(in the rows, 128 means zero)
Each path is a new rotation, seen through one point. The rows after it are directions, each followed by how far the rotation turns it, in degrees each step (0 if it stays put).
Each turn is a multiple of 5 degrees from 10 to 175, or 0.
Each row of a path follows its step; steps can be skipped.

step 0: [127 119 126 128 119 138 130 129 126 124 129 128 130 129 127 133 126 133
 138 127 118 130 132 125 129 125 138 127 125 114 125 129 125 125 121 120
 136 134 124 131 131 123 136 132 131 128 129 123 120 136 135 133 129]
step 1: [127 124 123 130 113 126 134 121 131 127 126 118 127 127 120 125 125 121
 133 122 129 131 128 133 133 128 130 127 128 126 121 133 130 135 138 131
 126 121 127 123 129 126 117 125 131 131 131 120 132 137 119 134 127]
step 2: [128 128 119 122 127 125 133 127 136 122 133 129 119 121 135 131 132 130
 112 131 134 126 129 122 128 125 128 119 139 128 128 131 123 127 136 133
 131 136 120 127 127 130 123 128 126 130 124 123 130 119 124 129 133]
step 3: [132 125 131 135 131 129 132 131 118 134 127 132 128 123 131 135 135 132
 125 134 130 134 127 123 134 125 128 130 133 133 135 117 135 125 130 124
 122 136 129 128 133 136 131 130 129 121 119 132 122 138 115 122 129]
step 4: [124 123 126 138 138 125 121 125 126 129 128 131 121 128 132 132 123 131
 132 124 125 123 128 129 127 123 129 129 121 122 116 125 131 127 128 138
 122 126 126 129 122 134 127 126 134 121 127 139 135 139 138 125 130]
step 5: [122 127 126 123 120 137 123 130 123 134 128 127 135 120 127 125 122 134
 125 131 124 125 122 131 128 124 131 122 126 123 131 130 119 129 125 132
 131 127 132 114 138 125 128 121 137 125 139 127 130 124 138 124 131]
step 6: [122 126 130 125 125 130 142 138 135 128 130 121 140 130 125 129 132 124
 126 128 125 126 123 128 133 127 129 124 128 133 124 134 129 137 131 118
 135 133 117 138 130 125 129 124 130 122 132 122 128 138 132 131 125]
step 7: [133 121 129 130 129 134 134 120 130 126 134 129 121 115 117 121 125 129
 128 129 128 122 122 130 130 126 126 129 126 133 126 130 127 136 131 131
 134 125 119 127 119 132 130 131 122 134 121 131 130 128 114 133 125]
step 8: [132 128 127 131 129 126 131 128 128 128 133 129 129 127 123 133 132 127
 125 136 134 124 143 130 135 129 128 127 139 117 130 127 125 118 128 139
 128 133 125 125 126 130 132 117 131 137 125 135 120 127 123 120 132]
step 9: [132 133 127 137 130 123 136 130 124 134 120 141 132 119 134 129 133 122
 131 128 135 130 131 128 124 126 128 129 126 129 123 126 128 116 125 128
 125 125 128 123 132 130 133 129 136 121 129 119 140 137 128 126 126]
step 10: [125 124 135 123 122 129 127 126 125 124 132 137 129 124 138 124 125 128
 130 122 128 124 124 123 127 125 125 131 129 128 114 120 128 132 138 129
 134 124 130 128 127 138 126 131 133 122 136 131 119 127 143 127 131]
step 11: [134 129 126 129 112 132 118 133 129 130 121 128 125 131 122 121 126 134
 126 142 127 129 122 124 137 128 130 126 129 122 126 134 124 138 123 119
 137 127 126 131 131 128 125 128 131 125 129 133 129 134 129 126 132]
[129 129 127 124 128 130 130 129 128 127 130 130 128 129 125 129 127 128
 128 129 128 128 127 126 129 128 128 128 125 127 127 128 127 128 131 130
 126 128 129 126 128 129 128 130 126 130 127 129 129 126 130 126 132]  130
[125 130 131 129 129 126 126 127 128 129 130 129 129 130 126 128 129 126
 129 126 127 129 128 127 129 128 129 128 128 129 130 128 127 126 127 127
 128 128 131 128 126 126 125 130 125 128 126 128 128 126 128 130 129]  0
